The same turns and mirrors carry the whole set onto itself, and each row onto the other rows of its family. Which rows share a family with each named row? Give them in list order.
These 28 rows form 7 families of 4 rows each.
Seti: [-1.00 -1.38  0.02  2.29  1.12 -4.05 -0.61 -2.95  1.18  2.08 -1.21  0.30
  1.26  0.33 -0.60  1.35  0.90]
Nomas: [ 0.96  0.62  0.46 -0.24 -1.14  0.62  3.54 -0.47  0.13  0.72  2.76  0.87
 -1.17  0.64  0.03  0.54 -0.43]
surak: [-3.53 -0.53  1.63 -2.86  1.34 -1.87  2.33 -1.15 -1.41  1.56 -2.89 -0.52
  0.16  0.24  0.37  0.24 -1.68]
damu: [ 1.30  0.85 -0.38  0.34  1.56  0.31  0.46  1.25  1.04 -0.45  1.59 -1.42
 -0.69  4.26  0.98  1.52  0.55]
gine: [ 1.38  0.71  0.65  2.43  0.14  0.10  2.04 -0.55  1.25  0.77  1.69  2.45
 -2.15  0.92 -0.44  1.12  0.55]
gapa: [-1.24  1.03 -1.22  1.48  1.29 -1.04  1.00 -0.28  1.20  1.12  3.00  0.18
 -3.21  3.14  0.71  2.04 -0.44]
tiku: [ 2.03  3.06  3.19 -0.75  1.13  0.77  0.65 -0.80 -0.43  0.63  2.19  0.17
  0.01  1.54 -0.97  0.22 -0.50]
luba: [-2.00 -2.17  1.76  0.87 -0.71 -2.67 -1.28 -1.73 -1.05  1.80 -2.60 -0.08
 -0.73 -0.71 -1.57  0.20  0.02]
miv: [ 0.26  2.77 -1.82 -0.71  0.88 -0.97  1.12  1.64 -0.51 -0.32  1.44 -0.45
 -1.14  3.89 -0.42  1.72 -0.04]
Turag: [-2.76 -2.81  3.81  1.34  1.65 -1.59 -0.47 -0.82 -0.03  1.17 -1.54 -0.97
  0.79  0.86 -0.48 -0.70  0.46]
kis: [ 0.65  4.34  0.15 -0.30  3.22 -0.68  0.72  0.79  0.03 -0.43  1.13  1.95
 -0.48  2.27 -0.40 -0.04  0.27]
rol: [-1.90 -0.64  0.46  1.50  1.46 -3.42 -1.34 -1.49 -0.33  1.50 -3.53  0.02
 -0.39 -0.04 -2.38  1.32  1.21]
duzut: [-1.07  0.75 -1.19 -0.03  1.47 -1.21  1.72  2.40  0.20 -0.01  0.87 -0.60
 -3.28  3.39 -0.03  2.24  0.82]
moz: [-3.58 -1.74  2.44 -0.51  1.41 -2.42  1.68 -3.78 -1.48  0.91 -0.81 -0.33
  1.34  0.46  0.08  0.94 -1.47]
Gama: [ 0.32  3.61  2.36 -1.08  2.23  0.12  0.59  1.28 -0.42 -0.30  1.00  1.02
 -0.57  0.37 -1.42 -0.86  1.24]
Pupof: [-1.47 -0.20  0.78  0.63  1.40 -0.50 -2.44 -1.75  0.91  1.16 -3.24 -0.41
 -0.17 -1.39 -0.69 -0.90  0.98]
fadol: [-1.38  1.89  1.57 -1.22  0.16 -3.49 -1.71 -2.78  0.50  3.11 -1.28 -0.12
  1.52  0.97  0.03  0.34 -2.07]
nogo: [-1.64  1.18  0.88 -1.19  1.45 -1.48  2.98  0.48 -1.32 -1.06  1.80 -0.90
 -1.18  4.11 -0.19  3.26  0.10]
Guben: [-2.79 -2.71  2.54 -0.67  1.48 -2.73  1.73 -1.77 -0.92  1.82 -2.29  0.35
 -0.78 -0.24  0.46 -0.27 -1.57]
gufub: [-0.49  3.28  0.39  0.93  2.42  0.04  0.80  0.52 -1.18 -1.45  0.58  0.08
  1.77  3.54 -1.18  2.15  0.61]
votan: [-0.09  3.01  0.26 -0.36  2.43  1.10 -0.30  0.18  1.21 -0.51  2.33  0.49
 -0.19  1.55  1.19 -1.15  0.69]
fenes: [-1.67 -0.14  1.64 -2.33 -0.58 -0.78  1.28 -2.85 -0.62  2.02 -2.46  0.14
  1.00  0.37  2.26  0.61 -2.04]
Nepe: [-1.28  3.38 -1.98 -0.40  3.05  0.11  1.08 -0.97 -1.90 -1.25  0.93  0.04
 -1.03  2.21  1.13  1.63  0.59]
pavuv: [-2.22 -1.25  1.48  1.49  0.22 -1.93 -1.47 -4.19 -1.51  0.90 -2.64  0.20
 -0.70  0.42 -0.43  2.20 -0.10]
bitus: [-2.83 -2.61  1.63 -0.51  0.88 -0.82 -0.92 -1.99 -1.37  1.25 -1.89 -1.82
 -2.03  0.05  1.61 -0.64  0.34]
zap: [-0.88  0.19  0.35 -0.51  1.75 -4.67 -0.51 -2.85  0.74  3.27 -1.50 -0.65
 -0.16  2.31  1.16  1.71 -2.19]
pidig: [-0.92  4.20  1.53  0.31  2.02 -0.52 -0.95 -1.26 -1.02 -1.18  1.09  1.72
 -1.79  0.85 -1.04  1.21  2.03]
gomu: [-2.46 -2.94  0.87 -1.32  2.00 -1.48  2.15 -0.35  0.95  1.27 -2.31 -2.37
  0.73  1.51  0.73  0.40 -1.20]

Same family as zap: Nomas, gine, fadol
Same family as Turag: gufub, Nepe, bitus
Same family as damu: moz, votan, pavuv
Same family as gomu: Pupof, nogo, pidig
Same family as Gama: surak, rol, duzut

